Each row is where one point has got to under a steady rotation. How many steps took it there?
The counts run from 0 to 481.
[ 31  -1 -30 -21 -15  31 -40  -8 -23  -6  20 -16  26  47 -27   9 -22   7
  26 -62 -25 -56  39  -1  16  37  -2 -35   5  25 -16  21 -12 -24 -17 -18
 -10  21  26  23 -13  10 -15   0  25   7  41   5  -4 -17  -5   1 -36   2
  31  28  -6  29  11 -17   4  40 -38   3  11   3  -3   1 -10  -1  20  19
 -20   5  24   0  16 -15 -11] | 312
[ 37  26  -1   6   1  56 -33 -12 -17   1  16  15  32  25 -28   5  -6  19
   7 -47 -13 -41  36  -7   2  14   9 -49  -1   5 -17  47  -4  -8 -14 -32
 -20  23  49   3 -38 -34 -14 -33   5  12  38  -3 -10 -41  -4 -20 -40   8
   2  12  -4  16  -5   8  15  23 -17  13  19  -3  13  22  -7  -7   7   9
  17   6  16  -4   9  -5  -1] | 0
[ 13  22 -28 -10 -27  51  -7  -7 -15 -21  18  21  31  48 -13  29 -10  28
  -9 -48 -10 -40  43  -9   6  16  -2 -11  33   7  -7  19 -30 -16 -29  26
 -22   6  31  30 -16 -18  -8 -19   9   9  18  28  -2 -17  12 -13   8  17
 -46  36 -24  -1 -15  -6  -7  47 -19  31   1 -14  -2  -7 -15 -31  34  25
 -15   4  29  -1 -24 -28 -21] | 301
[ 15   9 -32 -23  12   6 -29  -4 -33  -1  12  19  15  42 -32  -1  -7  -6
 -12 -22 -16 -35  38  -8 -19  32 -12 -25 -17  28 -20  26 -47 -31  -9  -5
 -27  30  22  17 -21  -1  17  -4  28 -10  44  40 -27 -34  -2 -12 -14   5
 -16  32 -24  12  18  -4  12  43 -31  10  11 -25 -11   2 -11 -14  27   3
 -24 -22  44   7 -22 -31 -28] | 142
[ 32   8 -39 -15 -24  43 -36  -3 -21  12  16  -5  24  49  -9   4  13  -2
   7 -55 -17 -43  29  -9  22  18 -14 -40   0   6  -4  42  -9 -27 -21  -9
   7  35  11  30  -4 -10 -21   7   2   1  67   0  23 -29 -11 -10 -25 -10
  -6  11   8   3  -3  -1   3  43  -9  19  16  -8   7   5 -12  -3  36  26
  -8  31  13   1  21 -12   3] | 246
[  3  15   2 -12 -16  29 -37   8 -15   1  -1   3  24  42  -4  16  -5   9
  11 -41 -17 -22  51 -25   2  44  28 -43  -9  31 -22  34 -10 -18 -13   6
 -18  33  69   1 -10   7  23 -15   1   8   7  34 -10 -25  12  -9   1  28
   0   4  -3   1  -6   9  -2  41 -22   7   4   1  -4  10 -28 -19  12   0
 -35 -15  48  -9   2  -7  -6] | 355
[ 15  48 -34 -27 -41  52 -20  -5 -25 -16  19  14  24  26   1  -6   1  27
   2 -50 -11 -35  22  -2  17  11  23 -39  -2  -5  -2  38 -35  13 -29   9
 -23  31  34  19 -15 -18 -20 -29 -21 -14  44   4  -7 -12  11 -15  -5  21
 -21  12 -10  22   1 -10   1  27 -14  29   8 -14  -4 -19 -10 -29  37  31
 -17   3   4 -19   7 -22   4] | 33
[ 25  23 -45 -36  -3  52 -42   8 -29  -8  17   1  27  28   4  24  -8  16
 -22 -42  -9 -46  44  -4  -4  19 -18   7   3  -1  -9  40 -28 -25 -13  -6
 -19  37  23  19 -31  -6   3  10  26  17  47  22  -9 -23   4 -20  -1   4
 -25   6   4   1  12   5   1  56 -11  -5  -2 -21  -8   9  -6 -11  49  25
 -19 -16  13 -13 -16  -5  -3] | 360
[ -1  42   4 -14 -15  29 -34  -1 -23   6  16  -3  25  38 -22  19   2  15
  10 -40 -37 -24  34 -19 -20  39   2 -57 -32  33 -25  34  -6 -18 -21  15
 -46  28  51  11  -2  10  -7 -21   1  25  31  21 -14 -10  16 -11 -28   8
   8  13 -12  18  -4 -17  16  50 -39  -9   6  13 -15  18  -2 -10  22  18
 -13  -9  43  14  12 -19 -17] | 102
[ 33  11 -27 -22  -9  52 -15 -14  -8  19  21  -4  19  66 -13  18   8  -4
  18 -61 -24 -24  64 -21  15  25 -24 -44  12   7 -15  16   1 -14 -14  -8
   8  33  25  22 -28  -8   0  -8  26   1  32  24  15 -32  14 -16  -3 -14
  -3  46 -17 -17  15   4 -22  35   8  11 -11  13   0  16 -14  -4  28  42
 -22  -7  39  10   7 -28   3] | 51
[ 12  35 -30 -30 -12  45 -32 -17 -34  -1  13  10  13  42 -28 -14   5   6
  -9 -52 -13 -36  13 -14  11  15 -14 -44   4  -5  15  36 -42 -10 -22 -27
 -21  29  19  21  -1  -3  -3   3   5  -1  44  11  -6 -19  -7  -7 -10  -2
  11  22  -8  10  22 -19  13  33 -23  36  10 -13 -17   0  -5 -20  53  22
 -15 -13 -16   6   4 -27   7] | 99
[ -3  29 -34 -25 -25  26 -22  -9 -41  28  17  10  16  54 -14  -7  -9 -11
  15 -45 -28 -17  42 -21   2  40 -16 -53  -1  21  -8  12 -29 -23  -9 -18
   9  29  32   4   3  -3  -1 -19  -3  -4  18  30 -11 -34 -13 -11  -9  16
  13   9 -22   3   2 -10   1  28 -24  42  -5   0 -12 -14 -45 -42  11   2
 -30   6  26  12  -5 -42  -8] | 144
[ 27  -8  -6 -19  -7  42 -13   0 -15   8  16  19  26  34   1  22   1   5
  -6 -41   0 -35  56 -18  -6  15  23 -29  30  10 -22  39 -16 -20 -10 -12
 -25  25  44  14 -38 -26  22   6  17 -28  32  34 -12 -32   0  -5  -7   8
 -19  39 -31  15  17  24   3  40   9  17   4 -15  22   7   3  -8  28  33
 -21 -36  28   2 -23  -2  -8] | 83
[ 13   3 -11   2 -15  43 -21 -21 -13   3  -3   7  27  71 -25  24   3   6
  12 -52 -25 -19  60 -12  -7  45 -21 -32  -5  29 -26  24   0 -16 -25  -2
  -3  15  20  33   0  -3   7 -19   5   1  23  36  12 -34  -2 -14   1  -2
 -13  23 -25   2 -17   0 -20  28 -11  23  -2  -6 -11  13 -30   0  38  23
 -21  13  59  12  15 -30 -28] | 175
[ 20  23 -33 -22  -6  15 -33  -7 -35  18   7   9  11  44 -32  -9   2  -6
   0 -35 -19 -24  24 -13  -7  32  -6 -46 -24  36 -19  19 -41 -32  -6 -24
 -20  25  28  18   3   1  20 -22  13 -15  38  32 -23 -46  -6 -14  -3  11
  -2   4 -24   2  15  -8  11  36 -40  31   4 -31  -8   2 -43 -25  32 -10
 -20 -10  32   5 -12 -33 -18] | 143
[ 28  -6 -15  15  -9  49 -17   3 -17   5   3  15  19  41 -24  22   0  -2
  -1 -30 -32 -39  33  -9  -6  12  -8 -36  13  16  -9  36 -23 -26  -9 -20
 -22  34  27  18 -34 -24  -2 -18  22  19  60  16   3 -21  -1 -11 -40  18
  -7   3   2  -2 -24  14  38  36 -29   8  29 -23  11  20  11 -11  10  13
  12  12  47   4   2 -26 -14] | 334
[ 38   6  -9  14  -6  19 -25 -25 -26 -12   7   0  16  47 -22  -4 -10  14
   3 -39 -35 -41  58  -5 -26  49  -8 -44 -25   6 -37  17  -1 -22 -19  -6
 -31  17  22  19 -17 -19  -1 -28  -3   7  39  24  -9 -31 -12 -13 -42  -3
  20  19 -28  23 -24   4  10  28 -25  18  21  -4  -3   9   3  -1  32  26
  -2  10  46  12  20 -23 -33] | 379
[ 33  13 -44  -3 -18  43 -14 -18 -27  26  29  15  18  46 -25  -5  -6  10
   9 -56 -29 -30  33  -6  19  17 -21 -45 -11  10 -19  42 -36 -42 -20 -32
   8  34  22   7  -9  -2   0  -7   5   8  73  -5   1 -42 -10 -15 -30   0
 -22   5  17   6   6  -3 -14  34 -27  30  10 -22  -7  -3  -9 -23  16  -4
   3  24  23  -3   2 -23  -5] | 326
[ 30  33  -4  -1 -27  36 -32 -24 -14  -3   5  27  27  30 -30   4   4   9
  15 -51  -1 -54  44 -21   8  -6  24 -40  25   5  12  36 -26  -8 -18  -5
 -39  15  41  17 -15   0  -9 -28 -25  -2  21  36 -17 -30  13  -5  -4  21
   1  31 -16   1   5 -21  25  38 -16  28  12   0  -2  19 -18 -23  39  18
   1 -23   7  15 -21 -11 -15] | 309
[ -2  31 -15 -22 -34  41 -25  11 -11  -3  11  24  15  32 -14   8   6  -5
  -3 -28  -2 -27  13  -7  18  18  -1 -42 -11  25 -16  56 -25 -11 -29  -8
 -12  23  37  26  18 -16   9  -8 -10 -28  51  46 -18 -19   5 -12   3   3
 -14  11 -17  13  18 -14  24  38 -18  17   6 -14 -12   8 -30 -14  59   0
 -15   4  21   4  12 -32 -17] | 215
[ 12  22   3  -4 -15  46 -34  17  -9  11  41  13  39  30 -14  30  12   3
   8 -51 -24 -33  39 -16  17  16  -6 -28   5  21 -16  50   6  -9 -22  14
   3  40  44  17 -33   7 -18 -10  21  31  51  21 -20 -15  14   4 -29   3
  -2   7  18  12   2   9  15  43 -30  -3  21   6   4   4  -8  -2  12  25
   0  -6  39 -15   1 -12  -4] | 400
[ 20  36 -12 -33 -14  31 -29 -23 -44  19  21 -22  30  36   5  14  18  11
   1 -24 -29 -32  55 -20 -36  34 -17 -50 -22   4 -20 -15 -14 -26   2   3
 -27  38  35   8 -13 -19  -3   1  13  13  22  28 -17 -30  18 -21  -3   1
  -5  15 -34   4  -1   2  -5  49  -3  12   0  -4  16   3 -13 -12   6  25
 -26 -15  34  33  -4 -12 -14] | 110
[ 13  37 -19   6 -23  35 -17   3 -21  21  15   7  29  44  -4  33  17   3
   3 -25 -34 -15  37 -24 -19  39 -18 -40 -31  33 -31  23 -28  -7  -2  18
 -29  42  32   0 -17   0  -1 -32   9  26  51  28  -3 -20   3 -13 -24  24
  -4 -15 -10   7  -3   4  13  33 -36   2   8  -6 -18  17 -19 -18   5  13
  -7   2  35  -2  11 -33 -16] | 22
[  0  21   0 -17 -21  48   2  -5 -23  11  43  19  39  27  -9   8  25  27
  10 -32 -17 -17  38 -13  11  35   4 -43   3  15 -29  33  12 -11 -37   9
  -6  40  39   8 -29 -34 -11 -27  -7   4  38  16 -25 -27  13   4 -52 -14
  -5  20 -12  32  12 -13   7  39  -1  14   5   3   4 -10   8  -4  16  33
 -15   0  22  -2  10  -6 -27] | 466
[  7  11 -26 -19  -8  35 -31   4 -21 -17  14   6  25  45   6  22   4 -14
  -2 -38   6 -55  53 -14   7  58  10  -8  10  27  -7  23 -21 -22 -17  13
 -13  46  22  14 -26 -35   5 -18   2 -15  31  38 -12 -15 -30   7 -17  -6
  16  -1 -30   8   5  19  10  34 -19  10   9  -8 -13  -5  -7  -1  34  30
 -30 -13  33 -18 -17 -29 -23] | 346
[ -8  35  -2 -18 -22  56  -1  -5 -22   6   7   9  30  31 -10  13  -3  31
   9 -33 -20 -26  36 -26 -20  17  10 -61   4   4 -21  33 -19 -10 -17  -5
 -37  23  68  -5 -25 -34  -4 -28  -7  17  17  25  -3  -7  16 -22 -23  30
  -9  11  -7   0 -22   5  16  34 -12  28   8   0   8  19  -6 -27   6   8
 -12 -13  26  21 -11 -14  -5] | 422
[ 37  19 -11  -1  15  32 -38  -6 -23   1  12  -1  41  37 -14  12  14   1
  13 -43 -24 -32  54  -9   2  28  -3 -31 -21  -5 -27  37  13 -20 -13   4
 -17  51  43  -4 -35  11   9 -10  10  20  48  14 -14 -46  -2 -13 -23  -1
  10  12   4  11   2   9   8  46 -14  -4   6  -1   2  10   6  15   6  32
  -2 -11  47  11   9   9  -4] | 320
[ -1  30  -9 -29 -16  39 -32   3 -29  -2  19 -12  19  43 -22  -6   3   7
   3 -39 -21 -15  28  -9   5  44   1 -59 -13   7 -12  39 -11 -19 -28   6
 -14  48  47  -7  -3   3  -2 -17  12  35  42  24   5 -13  19  -8 -34 -10
  11   7   7  12  15 -14  18  50 -26  -2  13  10 -27 -11   5 -10  28  16
 -33  -6  24  11  10  -8  -7] | 101
[ 25  48 -33  -9 -10  46 -25 -32 -31   8  28   5  31  21   6  26  19  25
  -5 -36 -17 -44  61 -23 -16  19 -19 -18  -6   6  -9  13 -18 -37  -3   7
 -35  24  25  10 -20 -11   1   0  16  35  21  19 -16 -31  -7 -19   1  19
 -30  17  -8  -6 -11   5 -15  50 -13   1  -9 -15  19  19 -17 -29  10  20
  -3 -21   3   3 -38 -15 -13] | 235
[ 25  22 -43 -13  -5  52 -31   1 -47 -15  47   1  25  25   8   6   6  -4
 -14 -42  -2 -41  44 -12  -8  13   3 -20  20 -11 -13  30 -15  -8 -17 -23
  -3  27   9  27 -34 -23  -6   8  26  -1  46  30 -24 -24 -16   2 -14  -6
   3  30 -11  10  -8  13  13  60  -3  11   8  -6   4  -5  20 -18  29  40
 -29 -26  22  -7 -27  10 -12] | 279
[ 19  28 -30  -9 -19  14 -38  -9 -24   3  12  13  16  37  -3  -3 -22   1
   9 -70 -15 -57  42 -10  16   3  16 -29  19  -2 -15  22 -39 -32 -30   2
 -24  19  34  13 -21  -6  -8  18  23   8  37   8   0 -19  -2 -15  -2  31
 -24  27  -3  -8 -16  23  -2  37 -15  23   9 -12  -1  19   1 -27   9  13
 -15  13  19  -5 -31 -16   9] | 244
[ 12  39  -4 -27 -12  56 -22   6 -30  -2  39   3  36  27  -7  17  16  14
  12 -47 -20 -28  58   1   6  48  -7 -32 -17  16 -32  31  -5 -18 -32  13
 -12  43  38   8 -22 -36  -5 -33  -8  10  34  16 -19 -40  17  -9  -9 -16
 -17  -6 -26  18 -11   1  -5  32  -1   2 -11   7  14 -10 -15  13  12  34
 -17  17  48  -3  18 -13  -6] | 386
[ 22  28  -5  -8 -32  -1 -35 -10 -13   6  28  26  23  18  -4  14   4  -3
  14 -31 -14 -34  44 -15  -9  30  12 -30 -18  26 -46  35 -18 -20 -23  17
 -32  18  38  19 -10 -25   7 -20  -4 -28  36  32 -25 -23  -1  -7 -10  20
 -12  18 -51  31  18  -3  14  39 -29   9   6 -13   8  17 -25 -13  27  21
  -3  -1  39 -15   4 -11 -22] | 468
[ 46  12 -14  29   2  61 -15 -17 -15   5  31  23  37  55 -33   8  -3 -15
   7 -49 -21 -23  35 -13  -6  22 -10 -35   6   5 -24  30  -7  -2 -12 -27
 -13  25  14  15 -39 -14 -10 -41   8  -2  40   4  -6 -36  -1  -7 -29  -1
  26  23 -11  13   1  -5  12  25 -27  21  15  -7  -2  16   3 -12  18  31
  12 -19  26   0   1 -35 -20] | 139
[ 14  24 -38 -25 -21  14 -17 -14 -28   9  48  21  27  18 -10  12  14  19
  -2 -37 -16 -40  27  -1   0  19  -5 -22   2  22 -42  19 -23 -23 -25  13
 -20  24  23  22 -17 -24   2   4  19  -8  65  26 -31 -21  -3   0 -25  -9
 -20  27 -19  26  13  -7   4  50 -23  -1  -5 -16  18  12  -1  -3  23  23
 -18   4  13  -3 -25 -10 -37] | 75
[ 24  -1 -22 -10  11  36 -11   0 -41 -16  34  18  28  50 -28  16   2   6
 -11 -43  -8 -29  41  -6 -16  39   5 -10  12  16 -20  29 -21 -15 -22   3
 -10  28  30  24 -34  -6   2 -21  17  -8  29  41 -27 -41   5  10 -13 -25
 -14  26 -18  12   6   0   2  48 -22  14   3 -14  -1  -3   8 -15  33  21
 -25 -33  35  14 -30 -27 -30] | 141
[ 12  51 -34  -9 -48  34 -24 -12 -31  11  37  -8  20  46  -1  20  12   4
   6 -41 -18 -32  51 -26  -7  37 -17 -39  -9 -12 -14  14  -4 -23 -21  10
 -18  23   5  25  -3 -18 -22 -12   2  31  33  20   4 -15 -16  -5  -3  -3
   1   4 -11 -13 -24   8 -12  45  -2  27   9   8  -9  -8  11 -26  22  43
  -8  27  34  16  -7 -37 -20] | 372
[ 16  50  -6 -15 -19  16 -25   6 -20  18  35   7  21  20   7  12   6  -7
   3 -29 -21 -22  30  -5 -18   4 -19 -33 -24   9 -58  36 -25 -20 -18  17
 -10  28  28   3 -22 -21  -5  -8  15  -1  51  19 -25 -28  26 -17  -1   7
 -32  24 -23  13  -2  18  14  39  -5  14   8  -8  18  10  -9 -15  21  29
 -11  14  56  29   4 -17  -3] | 329
[ 23   3   1   2  10  36 -14 -15 -15 -15  10  17  19  45 -31  -4  -4  15
   9 -55 -21 -50  39 -13  14  28  19 -40  15  -4   5  40 -27 -20 -22  -7
 -28  48  43   4 -34 -15   6   0   4   7  59  -2  -3 -35   4  -1 -38  -9
   5   2   5   2   2   4  16  37 -19  14  34  -4  -5  12  31   1  12  24
   0   7  32   6  -5 -21 -15] | 253
[ 22   5 -36  11 -30  52  -7 -18 -14  28   3  16  27  57  -4  43   6  -4
  10 -35 -35 -29  34 -26 -23   2 -30 -40   5  25 -23   9 -18 -19   1  -9
 -16  13  17  35 -18 -17   8 -32  14  10  47  17   9  -4   4 -18 -15  28
 -14  20 -15  -1  -8   9   5  35 -19  10   5 -24  10  19 -26 -33   8  16
   0   3  47 -10   5 -29 -10] | 415
[ 33 -16  -4  14  -4  31 -19 -19  -8  -2  14  13  23  59 -47   4   2  15
  13 -51 -27 -37  29 -13   6  23  -3 -41   5  10 -21  30 -14 -23 -28 -12
 -19  28  41  23 -17  -7   7 -13  21   4  64   9   4 -33   6  -5 -39  -5
  13  19  -6  12  10 -12  16  41 -24   7  24  -2  -1  14  17   6  19  10
   7  22  49  14   8 -17 -20] | 254
[ 32  -3 -14  -2 -12  44 -27  -1  -9  -7  -9   2  23  60 -30  13 -14   8
  24 -54 -29 -28  39  -4  10  53 -20 -27 -18  24 -30  30 -11 -17 -16  -2
 -16  24  18  31  -7   4  11  -7  19  16  41   8  11 -26   1 -14 -27  12
 -10  10 -10  10   8   3 -13  33 -30   7   3 -12  -4  12 -12  -4  42  15
   0  14  51  -5  28 -14 -21] | 174
[ 16  17  -5   6 -12  51 -18  17 -15   7  26  22  31  39 -20  29 -21  21
  -4 -51 -22 -18  27 -24  -4  10  -1 -33   6  22 -28  53 -24  -4 -26 -16
 -12  12  48  29 -26   3   2 -13  29  11  40  14 -19  -8  29 -24 -12  26
 -19  26  -2  27   0   3  16  50 -29   3   4  -7   3  29  -9 -20  29  15
  -5  -9  47 -12  -1  -8 -11] | 481
